In the rows, zero is written as 128.
Each path below is one point turned by a fixed rotation once a step. After each direction that follows a path, write how fast that rotation turns it, in degrees each step (0 if it stays still).
Each turn is a multiple of 5 degrees from 10 to 175, or 0.
Each row of a path follows its step; steps can be skipped.
Rotation 1:
step 0: [124 122 127 125 124 124 131 137 127 127 120 125 134 137 121 130 126 135
 128 122 123 127 129 123 146 129 123 139 132 130 119 124 125 131 124 131
 127 123 124 131 134 120 124 123 132 125 129 133 127 129 123 136 127 130
 138 130 130 123 132 129 135]
step 7: [125 119 119 128 126 117 127 128 132 132 131 132 119 123 126 130 128 121
 134 134 114 120 128 124 135 124 131 136 130 126 132 124 126 132 131 123
 135 126 131 133 144 124 134 130 131 123 130 130 126 126 124 132 126 133
 131 134 130 123 128 133 126]
step 9: [122 134 122 124 128 129 131 135 133 128 123 125 127 131 121 129 128 127
 126 121 132 130 128 137 127 128 117 138 138 126 134 126 138 129 125 128
 129 130 139 130 135 124 128 132 123 122 133 129 139 121 122 136 125 136
 127 134 131 133 127 124 135]
step 11: [127 134 121 125 126 130 121 136 123 123 132 125 119 134 129 126 118 123
 136 130 129 131 136 120 130 126 129 129 133 129 124 132 128 125 119 125
 132 115 131 129 138 131 134 124 131 128 121 124 133 133 127 129 133 136
 131 131 127 122 135 128 140]
step 20: [136 128 122 130 125 124 128 137 137 130 128 124 116 126 119 133 129 125
 131 127 127 135 131 126 136 123 130 126 128 119 121 134 134 131 126 139
 124 128 124 132 130 124 137 131 126 124 129 125 129 118 128 133 124 131
 124 128 126 131 139 136 138]
step 23: [125 123 125 125 126 122 137 133 139 127 127 129 123 130 119 138 127 128
 122 129 125 131 126 121 136 130 118 133 134 123 118 133 133 131 119 124
 125 127 122 133 124 123 133 130 122 120 129 123 132 123 135 129 124 130
 128 122 131 132 136 128 137]
step 26: [131 123 124 132 121 123 133 131 130 127 127 125 129 128 121 127 128 127
 130 129 129 128 128 125 129 133 117 132 134 132 127 131 125 126 113 131
 125 123 123 131 133 119 138 126 129 125 125 121 127 129 137 138 125 137
 138 117 132 129 133 128 138]
step 37: [116 126 131 123 120 126 126 131 134 125 127 121 122 134 118 128 124 125
 127 138 127 123 128 123 131 135 130 129 133 127 125 120 134 129 123 133
 132 122 130 137 132 141 126 122 133 126 120 124 139 129 128 131 124 127
 127 125 125 131 136 126 136]
Speeds:
[127 127 128 130 125 126 130 128 128 129 130 127 127 130 132 129 127 131
 128 128 127 129 129 128 129 128 128 127 130 127 127 127 126 127 127 126
 127 129 126 128 126 128 127 131 127 129 128 130 127 129 127 129 126 130
 129 126 126 128 128 130 129] | 140
[126 128 128 130 128 127 128 130 128 126 126 126 128 128 129 126 127 129
 131 130 128 126 130 130 126 129 129 126 130 127 131 127 130 126 128 127
 127 128 130 127 128 130 129 127 129 128 130 129 131 128 127 127 128 129
 127 127 129 129 128 127 128] | 140
[124 128 129 130 129 128 128 129 128 128 126 127 129 126 126 127 128 129
 127 128 126 129 128 127 128 130 128 127 129 130 127 127 127 128 128 129
 129 128 130 131 127 127 125 128 131 129 128 127 125 128 127 129 126 126
 131 125 127 128 128 126 127] | 10
[130 130 127 128 125 126 128 131 130 129 128 126 127 126 127 128 128 127
 127 127 131 129 129 130 128 130 128 128 128 125 127 128 127 128 128 127
 128 131 130 128 125 128 127 128 127 126 127 127 128 126 128 127 127 128
 127 129 127 128 127 127 125] | 100
Rotation 2:
step 3: [131 131 137 136 126 127 124 132 129 130 131 132 126 117 121 132 135 117
 121 129 127 125 132 117 136 127 121 127 135 127 119 121 126 137 133 116
 133 127 126 140 122 123 130 130 134 126 131 133 121 126 132 132 125 130
 121 132 132 133 131 126 128]
step 5: [138 127 128 120 124 131 128 131 123 122 133 128 123 130 133 124 125 129
 131 134 124 124 130 128 117 133 136 127 126 133 117 138 127 135 127 136
 138 119 121 132 125 131 132 130 124 117 124 130 133 133 132 130 134 127
 119 125 133 124 135 140 129]
step 21: [124 130 126 130 136 125 133 125 129 125 136 131 133 130 118 136 134 132
 134 125 123 131 131 128 127 137 123 117 119 128 127 127 121 141 128 113
 133 130 134 128 135 130 133 126 122 132 122 127 136 133 124 128 127 125
 132 127 125 132 131 125 115]
step 26: [121 125 136 124 125 135 131 121 121 124 117 129 136 136 129 124 130 130
 127 131 131 128 131 117 120 120 130 136 125 127 124 125 131 125 137 138
 131 127 132 133 120 129 136 132 126 129 134 123 137 129 134 130 131 137
 126 133 127 123 141 132 129]
step 28: [129 130 137 134 132 122 131 131 128 130 140 126 130 120 127 124 132 124
 128 129 133 122 135 118 130 119 127 125 133 130 132 119 129 137 131 122
 132 124 128 132 128 121 134 122 126 136 118 138 119 137 132 122 125 132
 130 125 125 118 128 128 136]
step 29: [126 116 127 126 128 126 133 135 126 140 127 135 129 124 127 140 131 136
 125 132 142 124 120 130 121 132 125 131 135 124 127 129 122 140 126 126
 120 132 121 129 132 133 126 132 126 122 130 125 136 122 120 121 131 126
 134 130 127 127 134 125 124]
step 30: [143 135 130 122 127 131 122 131 128 119 136 125 121 137 127 129 128 122
 132 126 136 131 129 134 127 128 128 128 118 129 127 131 119 126 130 124
 137 129 129 127 125 134 131 137 130 125 127 138 136 131 134 122 130 127
 113 128 127 126 132 133 120]
step 32: [133 117 124 133 127 127 116 125 126 136 138 127 130 140 122 131 129 135
 126 123 124 128 129 122 127 136 128 133 129 139 124 130 133 125 132 137
 122 132 134 116 132 128 128 117 123 128 126 132 120 128 133 126 124 135
 127 134 131 124 133 131 129]
Speeds:
[129 127 128 127 128 130 127 130 129 128 129 130 126 128 127 130 128 129
 131 127 130 126 125 128 128 126 128 129 128 129 129 126 129 125 129 128
 129 129 127 128 128 129 132 129 128 126 129 125 128 129 125 130 127 129
 128 129 126 129 130 129 128] | 100
[128 129 129 129 129 131 129 130 128 129 126 126 129 128 127 128 129 127
 126 128 130 128 127 127 126 129 125 127 126 126 127 127 128 130 128 129
 130 128 126 129 128 128 128 126 128 127 127 127 126 131 128 129 129 130
 127 126 127 129 128 125 131] | 45
